Families of rows that turns and mirrors carry onto each other, the same ones carrying the whole set onto itself: the rest of each named row's family, in list order:
13 families of 3 rows:
tada: [27,8,24,13,-29,-24,-30,23,-12,41,2,-5,-5,-16]
fudu: [-1,-4,-31,6,-14,9,-3,-7,-10,-6,-39,-47,4,9]
girak: [-16,-16,43,-5,-4,21,-11,-9,-12,2,10,-33,43,17]
zub: [34,19,1,14,-16,-30,-43,-7,-58,15,-2,-13,8,-12]
Lede: [25,8,-17,4,4,11,31,14,-27,-11,-4,-40,40,7]
Kep: [1,-22,21,-10,-9,27,-8,-18,1,-9,0,-61,8,-14]
virav: [-18,-4,10,7,-7,42,19,-26,6,10,-17,-53,0,-7]
keteg: [-31,17,-2,-7,21,15,57,-20,-34,33,2,18,-12,-21]
dis: [20,11,49,-27,-13,-28,-27,4,-42,-1,8,24,10,-18]
Rol: [-11,6,12,-20,31,0,29,-19,-49,18,-13,41,-11,-40]
Vof: [-10,0,-5,-40,64,14,21,3,-35,25,4,-7,8,-26]
Ter: [11,6,23,12,-1,0,-5,-7,46,2,0,-25,27,21]
Duv: [0,26,3,-6,1,22,2,13,0,-7,-5,-58,41,13]
faki: [3,25,9,-35,-27,-6,-52,-20,-7,18,5,26,25,-1]
kalu: [-3,2,-10,-10,11,22,28,2,23,-30,0,-40,30,-11]
Zup: [-5,6,12,-49,43,0,13,-22,-12,27,14,39,6,-30]
dopom: [-31,28,-37,-19,33,-6,26,4,-33,19,4,1,-17,11]
Zaf: [-3,-18,-14,-17,-16,9,20,-15,-8,-22,10,-53,5,-19]
petoz: [-30,-1,-5,9,27,32,-5,-23,7,6,-20,-43,35,0]
fep: [27,44,12,22,-22,9,-11,-8,-4,47,3,24,7,-41]
biga: [10,17,14,9,-23,-5,-52,-2,-18,35,16,40,10,2]
Zis: [17,-27,-4,-4,-8,9,21,-15,-2,-6,-33,-43,-4,14]
soso: [52,32,32,-16,-12,7,-41,-13,-19,1,-16,18,0,-6]
Nasar: [-12,17,4,27,9,19,22,-18,37,-12,-10,-36,1,5]
Kef: [7,38,8,26,-13,-29,-27,-35,-44,25,7,8,-10,-22]
nof: [2,42,4,-21,40,-15,34,-28,-32,23,31,33,-3,-5]
ged: [28,40,40,-15,-13,-29,-29,-13,-27,-17,-9,16,15,-29]
puvu: [57,38,24,5,0,-16,-25,4,-15,14,-18,28,-1,-23]
Kekul: [-19,-3,-30,-3,42,17,4,-19,-6,-3,19,34,-13,-42]
tum: [-25,9,-14,8,38,-17,20,-12,-17,-7,-15,54,3,-34]
muki: [42,43,19,8,-12,-22,-30,28,-34,13,-11,0,10,-6]
likov: [-13,40,2,-42,33,6,32,4,-19,7,14,13,-15,-47]
dato: [-30,6,-15,-25,35,-7,12,-28,-18,19,35,44,18,-11]
Gora: [-1,-3,-9,13,21,30,-8,-7,15,-23,1,-25,24,35]
dabi: [-36,10,15,15,18,28,29,-9,-22,14,-1,29,-37,-31]
kabo: [-37,6,-31,-11,37,-27,27,-30,-16,-5,8,28,4,-16]
daguf: [10,0,20,12,-44,-22,-27,-23,-38,32,-19,13,15,-21]
zofe: [25,17,7,13,-38,-8,-55,-16,-20,-2,0,10,-4,6]
Pupek: [-10,23,-12,-1,37,30,31,-34,7,-5,22,39,0,-36]

Which other rows belong to the same family as Gora? likov, daguf
Which other rows belong to the same family as Rol? kalu, zofe
Which other rows belong to the same family as Zup? zub, Nasar
Which other rows belong to the same family as soso? Zaf, tum
Which other rows belong to the same family as dis? fudu, Pupek
Which other rows belong to the same family as tada? petoz, nof
Which other rows belong to the same family as dato? virav, muki
Which other rows belong to the same family as Duv? keteg, biga
Which other rows belong to the same family as dopom? girak, fep

Families of rows that turns and mirrors carry onto each other, the same ones carrying the whole set onto itself: the rest of each named row's family, in list order:
4 families of 8 rows:
tugab: [-32,7,33,-9,11,34,-7,-19,28,37,35,5,-54,-12,11,17,28,31,-10,-6,25,48,25,5,-5,-32,-2,13,6,17,20,-21,1,13,-7,-6,3,16]
tiv: [-4,-18,-1,9,50,-1,-28,28,-29,-22,28,13,-14,11,38,-4,-17,-30,-32,2,61,-22,11,6,-13,-46,-35,-20,10,11,3,-25,3,-12,30,-8,9,8]
Mun: [32,-6,-7,25,-8,-2,1,-5,16,-1,-21,0,22,5,-45,19,-33,5,17,-35,-13,7,14,53,18,-10,50,0,8,-31,-49,1,10,3,31,35,17,8]
fip: [46,-6,9,-5,7,-1,-65,25,-4,41,23,-8,14,-6,12,-5,-6,30,2,-53,-9,33,26,21,11,-43,19,15,11,-15,5,-26,16,-7,18,2,9,27]
Mupi: [-11,-3,12,5,53,-3,-20,39,-35,-7,30,21,-19,16,46,-27,-26,-28,-23,-21,43,-20,2,5,-22,-18,-52,-11,3,-11,-4,-14,18,-17,24,5,-3,3]
bozaf: [-20,20,34,-31,27,15,-12,9,38,29,43,20,-53,-3,19,6,5,52,-17,-6,25,30,24,11,13,-4,-22,4,3,-5,13,-14,-17,23,-9,-4,8,15]
Sekov: [-49,-6,-30,-14,33,21,-8,-2,-27,20,5,30,3,6,18,-22,34,-38,-4,46,-5,-9,6,8,2,11,-41,-31,10,8,9,6,-17,0,-10,-10,-18,7]
lega: [7,10,6,23,1,-55,-1,10,-34,-46,31,-18,12,-22,8,3,-31,-22,-42,-49,-4,-7,-24,6,-5,1,15,13,27,1,-22,-28,20,-28,-10,-11,34,5]
peto: [-5,-8,19,-3,-5,21,47,-23,57,-15,-18,17,-13,4,7,22,-15,7,29,12,9,16,8,28,-21,13,46,3,-4,-18,-17,30,-19,24,-33,1,-4,10]
suni: [-13,3,22,4,-9,27,42,-4,47,4,-25,3,-27,12,-3,18,6,-14,45,10,13,33,4,19,-31,2,31,5,-9,-18,-27,5,-19,27,-34,-10,-17,23]
Rogo: [47,-7,4,-14,4,-6,-52,27,-5,26,11,-12,4,-1,-3,-10,13,46,-20,-46,2,26,15,19,15,-33,17,-3,9,-26,10,-21,-3,-40,19,32,11,42]
pida: [-16,31,-40,-6,-19,-49,16,-8,-28,-35,-2,6,23,13,-24,-11,13,3,2,16,-19,-11,-9,-1,21,35,7,34,4,-17,-33,-1,5,22,-40,-11,-25,7]
bota: [24,5,-13,5,1,-57,8,7,-31,-39,30,-33,9,7,18,1,-22,-17,-30,-39,1,-40,-15,-2,-5,-9,10,10,48,3,-27,-43,21,-9,-1,9,27,-2]
muren: [-54,-3,-39,-12,38,30,-6,3,-13,26,-7,27,-4,27,1,-25,27,-19,-3,45,0,-12,21,1,-9,31,-17,-31,11,-14,-5,-18,-8,5,-16,4,-37,14]
fasep: [35,1,-25,31,-28,-5,-3,-6,19,-8,-40,2,14,11,-36,16,-27,-6,20,-31,-19,23,18,28,22,-28,48,6,17,-15,-36,18,1,2,25,22,15,4]
Muni: [28,19,-8,2,-19,-14,1,14,21,2,-37,-3,24,23,-52,9,-17,-14,19,-45,-14,20,21,45,2,-7,38,-2,19,-18,-51,10,0,6,7,34,22,9]
Gusu: [6,-2,-10,11,-5,-48,8,18,-20,-52,25,-20,7,-3,10,-6,-38,-18,-39,-38,-16,-27,-22,4,-5,16,16,21,43,4,-38,-52,18,-16,8,1,11,11]
Pozi: [22,9,-9,20,0,-42,-3,25,-39,-53,15,-26,-8,-7,30,-8,-18,-11,-34,-43,2,-6,-24,-9,8,11,10,3,42,-10,-45,-44,24,1,7,20,13,2]
Bopig: [-15,1,32,-26,19,13,-3,-23,35,41,34,16,-38,-6,16,7,18,41,-4,7,32,49,20,-3,-6,-4,-17,10,5,15,26,0,-23,17,-9,12,15,18]
zam: [-16,12,24,8,17,30,58,-9,34,0,-4,27,-18,-4,-3,36,-11,-8,33,5,15,7,11,38,-18,28,30,18,7,-5,-12,29,-11,25,-39,-8,-11,10]
Furot: [0,-6,13,-3,-9,25,39,-16,52,-6,-21,20,-24,17,-13,21,-2,-12,46,7,13,12,9,14,-30,9,38,6,16,7,5,30,-12,26,-34,-5,-14,3]
Regen: [32,9,14,-13,1,-5,-58,18,-4,28,27,4,14,6,-18,1,10,33,-18,-66,12,14,38,31,10,-44,23,15,8,7,12,-5,26,-19,12,14,9,26]
pugov: [-16,2,40,-33,22,18,-16,-5,30,43,37,15,-44,-3,4,5,9,28,9,-8,20,45,20,5,-20,-11,-21,20,13,12,28,-24,-8,42,0,1,9,0]
bozev: [-23,-20,15,18,56,13,-22,35,-23,-5,22,19,-12,6,19,-9,-15,-34,-53,-9,38,-7,8,-2,-36,-22,-18,-22,-7,-3,6,-38,1,-24,36,-2,8,14]
Fem: [-1,17,-23,12,-1,-43,27,-3,-29,-49,-18,-7,21,3,-6,-6,30,-5,-11,44,-29,-17,-1,-9,15,21,31,19,8,-7,-13,-14,10,24,-19,4,-42,6]
gara: [26,-4,-11,30,-10,4,22,-3,-8,-6,-41,-1,26,-1,-53,22,-11,-12,14,-28,-7,19,3,40,1,-8,44,18,13,-23,-29,16,-1,-15,25,47,15,15]
Zuk: [-51,-3,-24,11,37,18,-15,-5,-14,13,-9,22,2,-4,34,-26,25,-36,9,54,-4,-14,27,22,-3,9,-36,-29,14,2,3,-17,-7,16,-17,5,-25,6]
lok: [-9,-33,-6,5,54,6,-23,41,-33,-9,38,10,-8,27,19,-5,-14,-37,-39,-24,42,-22,-4,5,-12,-18,-38,-1,9,9,-6,-26,5,-24,34,-13,2,11]
bop: [50,-10,17,0,21,-2,-58,16,-11,50,38,-2,11,-2,-13,-1,11,39,3,-46,14,20,23,23,10,-23,12,9,5,-8,5,-18,11,-21,20,24,10,36]
Kepev: [-24,24,-28,-5,-30,-39,20,-4,-20,-41,-10,13,29,-8,0,-22,16,-10,-4,37,-37,-17,-10,-3,3,27,13,24,-1,-6,-17,-16,-9,25,-22,-10,-31,17]
daf: [-51,9,-11,-6,49,3,14,-9,-22,22,-2,25,0,14,10,-21,13,-29,-6,59,-13,-19,24,13,-3,7,-35,-23,12,4,24,3,8,-1,-11,7,-30,-7]
kelus: [-15,17,-30,7,-15,-48,21,-8,-20,-35,-12,-2,28,9,0,-23,24,-9,9,25,-31,-35,4,0,-2,22,6,43,2,-20,-22,-25,-1,39,-23,14,-29,6]

Which other rows belong to the same family as bota? tiv, fip, fasep, Furot, pugov, Zuk, kelus
Which other rows belong to the same family as pida? bozaf, lega, Rogo, muren, zam, bozev, gara

